In the rows, zero is written as 128.
Rows swapped in pairs by one turn or mirror: which row each one swaps with
Sek: [153 154 124 114 113 134 130 109 117 130 142 140 136 111 103 134 109  77
 130 122 111 124 132 104 118 129 126]
zenuz: [128 122 122 140 122 123 135 131 116 123 118 121 125 121 137  94 125  91
 117 116 144 122 179 110 130 133 118]
suraf: [127 125 115 133 106 115 102 126 121 135 111 117 121 140 125 153 123 113
 116  82 131 129 114 142 159  91 101]
dafo: [113  74  98 127 122 124 102 141 138 133 117 116 127 136 133 147 154 130
 155 114 124 140 124 114 136 124  87]
rupu: [153 140  94 136 152 126 160 118 132 103 115 132 132 109 143 141 143 147
 118 147 130 108 112 126  92 114 118]
keli: [107 137  98 118 121 111 116 147 146 116 101 124 159 140  99 169 106 142
 143 114 125 132 110  94 128 130 132]
Zila: [140 134 115 114 123 133 152 142 102 128 106 116 116 142 111  98 158  89
 114 120 122 129 156 108 137 127 123]
dosir: [103  95 111 134 122 118 106 114 125 145  99 113 121 127 157 139 132 130
 119  99 120 142 140 121 156 121  97]
Suse: [133 150 120 108 123 111 137 160 136 124 134 127 143 163  95 157 117 116
 108 121 103 140 104 106 103 157 131]
fel: [ 80 114 110 153 123 142 115 127 128 152 110 109 116 119 135 139 135 135
 132 116 107 149 150 129 138 117  95]
gofu: [121 125 107 134 125 124 142 118 123 140 132 118 136 111 134 153 153  73
 126 109 122 107  70 131 122 131 117]
biva: [127  75 107 129 135 148 124 135 138 134 123 105  99 124 130 123 154 116
 109 116 113 127 119 148 151 151 110]
Pubuf: [134 143 110 115 159 105 133 146 149  98 109 137 127 158 106 129 122 121
  95 144 140 130 102 153 109 144 138]
Siki: [125 127 125 152 115 145 121 111 109 139 156 127 137 114 135 176 111  94
 123 115 148 140 118 134 128 124 125]
vezuf: [124 167 140 147 100 104 136 128 115 122 110 138 145 125  89 160 117 123
 129 112 136 125 120 115 112 110 144]
Defof: [121 132 107 125 133 122 106 111 118 132 122 117 123 128 127 164 123 150
 120 135 111 115  63 138  95 129 117]
vev: [118 132 119 138 117 116 148 121 128 129 108 133 138  84 121 134 174 109
 126 123 116 125  67 132 115 133 128]
gelap: [133 146 116 133 146 111 132 108 130 116  99 128 132 126 140 148 147 130
 118 163 159 103 123 137 101 113 139]
Mado: [120 139 118 114 117 165 126 129 118 113 119 118 135 146 154  84 126 108
 137  95 116 123 117 128 146 134 123]
bolez: [155 134 117 141 111 128 141 155  99 113 137 130 156 135 143 142 142 116
 129  95 148 111 106 107 145 106 127]
podi: [135 133 115 137 115 118 130 139 134 118 118 133 132  83 121  75 142 113
 113 124 112 143  99 149 116 141 108]
pef: [134 130 109 133 129 120 112 132 114 123 119 108 147 105 118  99 161 131
 117 142 110 116  73 122 161 140 123]
mife: [157 170 122 137 124 102 139 133 119 114 122 149 139 150 109 155 116 138
 111 130 148 123 104 128 102 116 132]
nof: [144 110 110 115 132 126 135 143 129 123  84 108 132 153 123 157  98 145
 106 143  97 161 103 131 134 138 119]
vok: [127 126 121 126 138 116 109 117 123 121  94 127 131 169 118 134 176 127
 125 126 133 130  71 134 117 127 115]
mipa: [137 124 119 138 137 125 161 115 119 128 104 113 139 135 108 139  68 156
 138 119 122 140 128 122 146 139 122]
katod: [110 123 108 131 139 163 126 118 131 120  95 147 106 114 153 118 144 122
 121 109 121 135 110 139 167 131 104]
Reg: [110  86  92 126 144 132 129 140 150 104 111 114 124 142 158 143 135 127
 103 112 122 150 131 122 143 118  94]
Sina: [100 128 136 134 123 116 110  89 121 142 111 134 130 114 143 136 134 106
 114 121 132 145 151 104 130 100 119]
Revu: [115 132 107 135 141 124  82 152 134 121 137 131 133 147 104 164 121 104
 125 139 145 111 141 123 123 142 120]
ses: [132 110 134 130 123 125 115 127 145 124 114 129 129 101 118 100 151 184
 126 128 131 128  94 135 131 129 132]
Tad: [125 133 122 115 126 125 135 150 121 140  82 133 134 150 126 109 144  86
 134 103 152 149 131 140 132 123 105]
Zesid: [ 97 148 105 121 112 125 117 156 106 107 116 112 136 147  86 158 114 141
 142 118 131 126 114 108 134 130 123]
Rep: [143 140 104 127 138 119 127 135 136  91 111 151 165 137 147 121 145 125
 140 115 144  98  90 121 132 119 123]
Sered: [104 107 100 130 138 137 131 122 157 143 121 128 109 154 122 144 140 107
 114 121 109 162 136 138 101 163 100]
komaz: [109 113 117 128 150 119 145 124 143 132 136 128 108 123 120 144 129 144
 102 149  99 174 127 131 103 163 106]
vir: [120 117 124 136 130 135 125 144 118 123 120 130 127 129 139 204 101 118
 125 144 138 120 126 138 118 130 125]
Digu: [139 128 115 137 129 122 129 125 136 122 121 125 127 123 125 144 124  49
 114 125 124 117 149 116 122 140 121]
luvik: [143 131 121 122 102 124 148 156 113 135 141 115 129 140  97 137 109 118
 112  93 113  99  97 105 134 124 149]
nime: [169 128 119 141 127 126 148 137 137 135 127 123 124 140 121  84 118 110
 103 119 124 131 164 118 122 144 121]
mas: [123 148 116 108 144 117 154 132 145 163 122 125 129 134 107 125 106 130
  99 118  72 139 106 135 118 142 129]
Fata: [130 132 131 133 122 133 162 132 122 135 178 126 121 101 123 167 131  98
 134 127 125 138 107 127 131 118 132]
tur: [104  96 121 139 114 140 131 137 147 145 121 106 106  97 148 118 145 132
 139 120 120 142 113 110 155 132  98]
pab: [119 118 141 142 104 124 133 126 115 178 123 107  90 115 127 152 118 127
 131 140 122 128 117 131 117 162 130]
tivos: [148 124 101 143 150 122 141 154 138 124 161 122 138 124 121 105 147 117
 138 161 117 113  98 112 122 147 112]
supot: [ 94 100 127 147 101 126 127 137 141 136 119 111 134 130 109 154 123 142
 147 103 128 128 129  99 151  99 123]
fuvu: [ 92 138 106 144 113 100 132 139 138 118 104 123 163 138  99 155 105 116
 120 109 113 153 146 118 114 126 112]
tulat: [127 127 117 145 125 127 139 128 126 119 131 125 126 184 110 110 105 165
 127 132 125 132 156 124 128 129 124]
Kon: [117 123 110 127 124 116 141 133 136 131 152 121 131 150 115 121 118  55
 129 122 115 128 103 125 146 121 122]
dogus: [105 134 126 119 143 135 139 124 118 151 116 106 117 152  99 137 135 128
  97 143 103 164 119 131 111 167 135]
danit: [126 131 100 124 128 110 168 131 131 132 122 115 143 134 133 110 124 178
 121 113 126 122  76 146 119 137 122]
Sanir: [126 120 128 118 138 125 179 144 127 128 121 119 118  81 123 126 127 154
 116 125 136 153 114 112  97 139 127]
koga: [129 127 121 142 123 124 115 140 131 129 135 122 130 124 112 170  83 115
 130 123 111 125  62 125 126 130 121]
Par: [134 122 122 127 130 120 154 144 122 129 127 117 113 121 136 101 104 191
 125 112 123 146 124 125 124 139 110]
ropud: [135 150 119 135 147 125 158 132 144 112 136 152 127 138 121 130 129 115
 113 158 126 152 111 130  86 166 120]
fus: [150 114 115 129 128 124 145 140 120 134 114 124 135  99 119  99 125 179
 125 121 126 145 153 137 130 142 122]
buf: [146 142 133 128 137 112 149 131 130 120 115 138 120 137 142 138 181 148
 140 116 121 121 158 112 132 128 120]
gurol: [137 111 119 125 126 131 125 115 126 125 151 114 125 134 133  88  74 150
 115 119 127 143 125 134 121 137 120]
tobep: [128 127 136 123 124 112 116 123 143 126 110 127 131 128 120 127 104 188
 128 124 136 137 157 110 131 135 128]
Siben: [141 129 130 142 130 127 109 154 136 140 145 118 132 129 127  98 104 182
 110 121 121 115 128 113 124 142 131]
Fif: [141 139 120 121 119 119 110 137 126 129 101 117 134 145 128 101 160  68
 119 130 125 114  94 115 115 144 112]
Bod: [145 143 124 136 121 133 103 139 137 127 118 121 134  96 127  88 144 120
 134 125 125 132  66 115 146 131 117]
leg: [153 136 131 136 146 136 148 114 115 112 148 134 140 112 165 116 142 128
 149 147 117 103 112 133 121 126 121]
Fuzoz: [122 148 116 142 152 139 152 141 141 118  93 127 142 127 133 148 152 109
 104 151 142 147  93 115  98 155 116]

danit is swapped with suraf
komaz is swapped with zenuz
gelap is swapped with Fata
gofu is swapped with mife
gurol is swapped with Reg
Bod is swapped with keli
Siki is swapped with rupu
podi is swapped with fuvu
Siben is swapped with dafo

